rotation steps, each row followed by its count of steps
The counts run from 0 to 669.
[ 1.31  2.47 -1.62 -2.67  0.52  1.16  2.77 -0.34  0.43  1.58  2.25 -3.15
 -1.02 -5.30 -1.36  2.29 -1.37  0.15 -2.94  0.56 -0.22 -0.17 -0.20  2.59
  0.15  1.10 -0.78 -2.13 -2.09  0.68  0.75 -0.40 -1.26  0.46  0.42  0.49
 -0.49 -0.72 -0.16 -0.29 -1.47] -> 265
[ 0.44  0.84  0.55 -2.61  0.66  1.58  1.83 -1.41 -0.10  1.18  2.91 -1.06
  0.77 -4.26  0.65 -0.49 -0.91 -2.03 -3.90 -0.72 -1.24  1.02  0.51 -0.04
  2.89 -0.36 -0.72 -2.68 -0.69  0.18 -1.84 -0.33 -1.86  1.07  0.49 -1.10
 -3.10  2.60 -0.69  0.92 -2.77] -> 526
[ 0.85  3.49 -0.80  0.10  0.41  2.12  2.70  1.06 -0.15  1.78  2.77 -2.03
  1.26 -3.79 -1.02  1.70 -1.14 -1.55 -1.89 -0.87  0.70 -1.54  0.05 -1.90
  3.69 -1.03  0.39 -0.34 -0.12  2.73 -0.60 -1.37 -0.91 -0.56 -1.90  0.21
 -1.82  0.80 -0.20 -1.06 -3.00] -> 438
[ 0.47  1.43  0.24 -1.75  0.68  1.60  1.62 -1.07  0.41  2.58  2.95 -1.80
  1.02 -3.59 -0.38  1.23 -1.11 -2.65 -3.40 -0.77 -1.42  0.55 -0.59  0.14
  1.63  0.73 -1.72 -1.08 -1.26  1.88  0.12 -0.92 -3.07  1.74 -0.62 -0.22
 -2.98  1.30  0.81  0.79 -3.05] -> 378
[ 0.75  3.04 -1.86 -3.04  0.87  1.11  2.74  0.26 -0.60 -0.53  2.04 -1.88
  0.26 -5.22 -1.41  0.45 -0.88  0.57 -2.21 -0.29 -1.17  0.27  1.54  1.71
  2.94  0.32 -0.48 -1.81 -0.34  0.69 -2.63  0.71  1.71 -1.44  1.03 -0.36
 -0.62  1.59 -0.15 -1.04 -1.87] -> 121
[-0.20  0.43  1.07 -1.53 -0.48  1.49  2.83 -0.60  0.02  1.49  3.21  0.14
  2.03 -4.30  0.84  0.89 -1.16 -2.39 -4.00 -1.22  1.21  1.00 -0.73 -1.07
  2.60 -0.67 -0.36 -1.92 -0.92  0.49 -1.02 -0.50 -1.11  0.46  0.40 -0.50
 -1.70  1.33 -0.93 -0.69 -4.17] -> 445
[ 0.00  0.65 -0.22 -3.10 -0.79 -0.14  3.95  0.08  0.30  1.27  2.57 -1.41
 -0.47 -5.59  0.51  1.71 -1.51 -0.30 -2.87 -0.28  0.00  0.91  0.86  1.23
  1.66  0.28 -0.22 -3.46 -1.70 -1.25 -1.47 -0.31 -0.02  0.21  2.06 -0.77
 -0.81  0.03 -2.29 -0.25 -1.51] -> 331
[ 1.43  2.98 -1.79 -1.30 -0.74 -0.10  3.97  1.79  0.65  2.37  2.03 -3.35
 -0.91 -4.87 -1.41  2.22 -1.37 -0.29 -0.10  0.17 -0.33 -1.62  0.97 -0.36
  3.24  0.35  0.74 -1.77 -0.30  0.60  0.00 -1.41 -1.27 -0.65 -0.59  0.17
 -1.19 -0.39 -1.25 -1.19 -0.34] -> 553
[ 0.15  2.62 -1.20 -3.52 -0.80  0.23  2.84 -1.09 -0.12  0.18  2.46 -1.14
  0.43 -5.42 -0.75  0.41 -0.84 -0.51 -3.63  0.48 -0.13  0.84 -0.49  2.72
  1.89  1.19 -0.77 -2.21 -1.59 -0.10 -1.22  1.38  0.83 -1.13  1.39 -0.25
  0.34  0.94 -0.23 -1.63 -2.07] -> 196
[ 2.25  2.84 -2.55 -2.67  0.87  1.17  3.32  0.47  0.74  0.96  1.78 -2.80
 -1.50 -4.57 -2.54  1.90 -1.15  0.36 -1.65  0.34  0.24 -1.56 -0.12  1.51
  1.18  0.45 -0.64 -0.83 -0.38  1.61 -0.16 -1.53 -1.35 -0.06 -0.87  0.79
 -0.24 -0.31 -0.14 -1.97 -2.89] -> 419
[ 1.81  0.62 -0.92 -1.90  0.73  0.58  3.27  0.61  0.45  1.47  1.78 -0.46
  0.99 -4.90 -1.95  0.33  0.27 -1.07 -1.63 -1.40 -0.38  0.60 -0.84  0.10
  3.56  0.77 -0.66 -0.51  1.48  0.94 -0.63 -1.47 -1.38 -0.40 -0.81  0.37
 -1.63  1.76  1.08 -2.84 -4.67] -> 155
[ 0.81  3.28 -0.66  0.10  0.26  2.59  2.49  1.15  0.19  1.64  2.69 -1.50
  1.64 -4.07 -0.66  1.62 -0.99 -1.60 -2.11 -0.82  1.17 -1.25 -0.46 -1.78
  4.13 -1.00  0.37 -0.65 -0.20  2.37 -0.28 -1.33 -1.34 -0.43 -1.65  0.55
 -1.79  1.00 -0.25 -1.12 -2.95] -> 439
[-0.64  3.52 -0.91 -3.05 -0.43  0.27  2.39 -1.39 -0.91  0.85  3.40 -2.28
  0.82 -4.11 -0.58  1.66 -1.77 -1.27 -3.41  0.16 -1.37  0.26  1.04  1.55
  1.29  0.83 -1.03 -1.88 -2.16  1.54 -2.03  1.66  1.10 -0.73  1.08 -0.81
 -0.69  1.07  0.03  0.25 -1.41] -> 47
[ 0.40  1.22 -0.36 -3.11  0.77  1.22  3.84  1.60  0.66  0.26  1.91 -1.53
 -0.47 -5.15  0.36  0.81 -1.19  0.22 -1.73 -0.94 -0.86  0.58  1.74  0.67
  3.63 -0.51 -0.47 -3.28 -0.59 -0.68 -2.63 -0.97 -0.01  0.10  1.55 -0.41
 -1.88  1.39 -1.98  0.47 -1.40] -> 255
[ 0.81  3.27 -1.81 -3.42 -0.55  0.41  2.95 -0.87 -0.09 -0.43  1.95 -1.09
  0.01 -4.65 -1.62 -1.10 -0.55 -0.63 -2.59  0.67 -0.34 -0.68 -0.14  1.81
  3.89  0.45 -0.40 -1.65 -0.20  0.67 -2.21  0.78  0.57 -1.58  0.19 -0.15
 -0.02  2.02 -0.68 -2.33 -2.06] -> 274
[ 1.59  0.82 -0.93 -2.15 -0.26 -0.63  3.01 -0.28  0.23  2.76  2.24 -2.13
  0.04 -6.13 -1.53  1.39 -0.02 -0.77 -2.29 -0.20 -0.69  1.59 -0.95  2.00
  1.60  2.48 -0.15 -2.06 -0.60 -0.49  1.49 -0.18 -1.35 -0.20  0.60  0.01
 -1.02  0.23  1.08 -1.95 -1.97] -> 614
[-0.36  1.96 -0.75 -4.05 -0.27  1.26  3.81  0.16  1.21 -0.18  1.99 -0.66
 -0.39 -2.84 -0.27  0.17 -1.76 -1.46 -2.79 -0.26 -0.15 -1.72 -0.13  0.52
  3.04 -0.75 -1.93 -1.24 -1.09  1.24 -3.52 -1.34 -1.36  0.51 -0.06  0.09
 -1.19  1.67 -1.74 -0.55 -3.13] -> 641
[-1.18  0.87  0.93 -2.78 -0.64  1.12  3.92  1.27  1.16  1.23  2.37 -0.32
  1.03 -4.61  1.26  1.15 -1.32 -1.47 -2.76 -1.09 -0.44  1.09 -0.14  0.33
  3.80  0.13 -1.07 -2.84 -1.83 -0.49 -2.02 -0.55 -0.85  0.00  1.57 -0.37
 -1.69  1.32 -1.54  0.47 -1.51] -> 177
[ 0.22  0.96  0.49 -2.60  0.68  1.13  1.59 -1.67 -0.12  1.50  3.16 -1.48
  0.59 -4.27  0.52 -0.25 -1.04 -2.17 -3.77 -0.55 -1.74  1.02  0.42  0.13
  2.30 -0.04 -1.05 -2.66 -0.99  0.58 -1.45 -0.44 -1.87  1.36  0.45 -1.29
 -3.22  2.15 -0.54  1.25 -2.69] -> 527
[ 0.14  2.95 -0.71 -1.97  1.20  2.43  2.38  0.40 -0.26 -0.20  2.22 -0.19
  2.36 -4.59 -0.87  0.33 -0.28 -0.82 -3.03 -1.34 -0.03  0.69 -0.39  0.70
  4.02 -0.07 -0.99 -0.69 -0.27  1.71 -1.96  0.42  0.89 -1.31  0.16  0.39
 -0.99  2.28  0.70 -1.50 -3.68] -> 656
[ 0.79  3.41 -1.65 -2.27  0.90  2.63  2.87  0.88  1.17  0.58  1.70 -1.64
  0.36 -3.50 -1.97  1.17 -0.95 -0.80 -2.44 -0.26  0.25 -1.55 -1.38  1.17
  2.96  0.28 -1.69  0.04 -1.05  2.57 -0.58 -1.37 -1.82 -0.06 -1.33  1.48
 -0.80  0.85  0.61 -1.34 -3.24] -> 573
[ 0.96  3.48 -0.93 -0.91 -1.53  1.23  2.77 -0.73  0.29  1.49  2.66 -1.39
  0.56 -4.69 -0.52  0.23 -0.74 -1.80 -3.22  0.79  1.94 -1.20 -1.65 -0.19
  3.58 -0.25  1.08 -1.69 -1.04  0.81  0.86 -0.14 -1.65 -0.70 -1.11  0.21
 -0.54  0.45 -1.47 -2.19 -1.84] -> 210
[ 0.59  0.46 -0.09 -2.56 -0.49  0.00  2.72 -2.04 -0.14  1.94  3.32 -1.31
  0.18 -3.02 -0.24  1.04 -1.61 -2.86 -3.61 -0.47 -0.45 -0.30  0.34 -1.04
  0.72 -0.55 -1.29 -1.15 -0.53  1.67 -1.95 -1.00 -2.07  1.35 -0.65 -1.14
 -2.22  1.33 -0.72 -0.31 -4.58] -> 297
[ 1.59  0.98 -1.58 -2.91 -0.51 -1.57  3.69  0.81 -0.01  1.32  2.07 -1.61
 -0.24 -5.70 -1.83  0.64 -0.12 -0.19 -0.61 -0.63 -1.46  0.79  1.25  0.93
  3.25  1.38  0.05 -1.87  1.00 -0.46 -1.48 -0.13  0.48 -1.23  0.62 -0.60
 -0.85  1.30  0.07 -2.51 -2.15] -> 619
[ 0.85  3.14 -0.59 -1.38 -0.36  2.05  2.58 -0.27  0.01  0.37  2.37 -0.84
  0.75 -5.54  0.17 -0.29 -0.63 -0.76 -3.52  0.28  1.67 -0.26 -0.91  0.27
  4.18 -0.82  1.28 -2.80 -0.87 -0.21 -0.09  0.21 -0.39 -0.92  0.35 -0.14
 -0.82  1.08 -1.84 -1.49 -1.58] -> 59
[ 0.20  2.45 -0.55 -2.15 -2.02 -1.72  2.54 -1.04  0.14  3.20  3.17 -2.22
  0.67 -3.29 -1.30  0.34 -0.79 -3.33 -1.77  0.11 -2.06 -0.84 -0.17 -0.67
  3.29  1.57 -0.55 -0.85 -0.31  1.66 -0.64 -0.07 -2.35 -0.32 -1.30 -0.82
 -2.19  1.78  0.43 -1.23 -1.86] -> 11
[ 0.27  4.95 -1.45 -2.44 -0.52  0.96  1.74 -1.37 -0.60  0.87  2.81 -2.87
  0.18 -4.13 -0.95  0.04 -1.36 -1.29 -2.93  1.00 -1.21 -1.24  0.45  1.14
  3.39  0.32 -0.12 -1.80 -1.68  1.64 -1.35  1.30 -0.12 -0.97 -0.26 -0.43
 -1.15  1.48 -0.49 -0.14 -0.14] -> 126
[ 1.59  0.19 -0.40 -2.02  1.65  0.99  2.37 -0.67 -0.83  1.11  2.77 -1.83
 -0.11 -5.42 -0.13  0.31 -0.65 -0.32 -2.39 -1.03 -1.19  1.30  2.15 -0.24
  2.08 -0.70  0.29 -2.95  0.51 -0.19 -1.82 -0.86 -0.26  0.72  0.58 -1.36
 -2.91  1.71 -0.99  0.20 -3.24] -> 602
[ 2.00  0.51 -1.15 -2.39  0.28  0.09  3.15 -1.22 -0.62  1.01  2.87 -1.49
 -0.63 -3.79 -1.08  0.51 -1.24 -1.39 -2.34 -0.22 -0.05 -1.21  1.45 -1.20
  1.59 -1.41  0.07 -1.55  1.06  1.25 -2.46 -1.69 -1.03  0.59 -1.08 -1.18
 -2.11  1.53 -1.51 -1.45 -4.95] -> 219
[-0.46  2.39 -0.75 -3.80 -0.51  1.18  2.99 -0.94  0.97  0.74  2.70 -1.62
 -0.12 -2.50 -0.44  1.04 -2.16 -2.08 -3.46  0.13 -0.48 -1.65 -0.36  0.98
  1.19 -0.12 -2.59 -0.81 -2.05  2.35 -2.37 -0.81 -1.91  1.09 -0.33 -0.04
 -1.21  1.04 -0.74  0.14 -3.23] -> 644
[ 0.92 -0.17 -0.20 -2.03  0.32 -0.52  3.47  0.55 -0.26  2.03  2.74 -0.51
  1.66 -4.93 -1.25  1.85 -0.30 -1.30 -1.95 -2.07 -1.00  1.91  0.38 -0.09
  1.90  1.13 -1.08 -0.65  0.70  0.92 -1.60 -0.57  0.19 -0.57  0.14 -0.48
 -1.45  1.29  1.41 -1.99 -4.86] -> 234
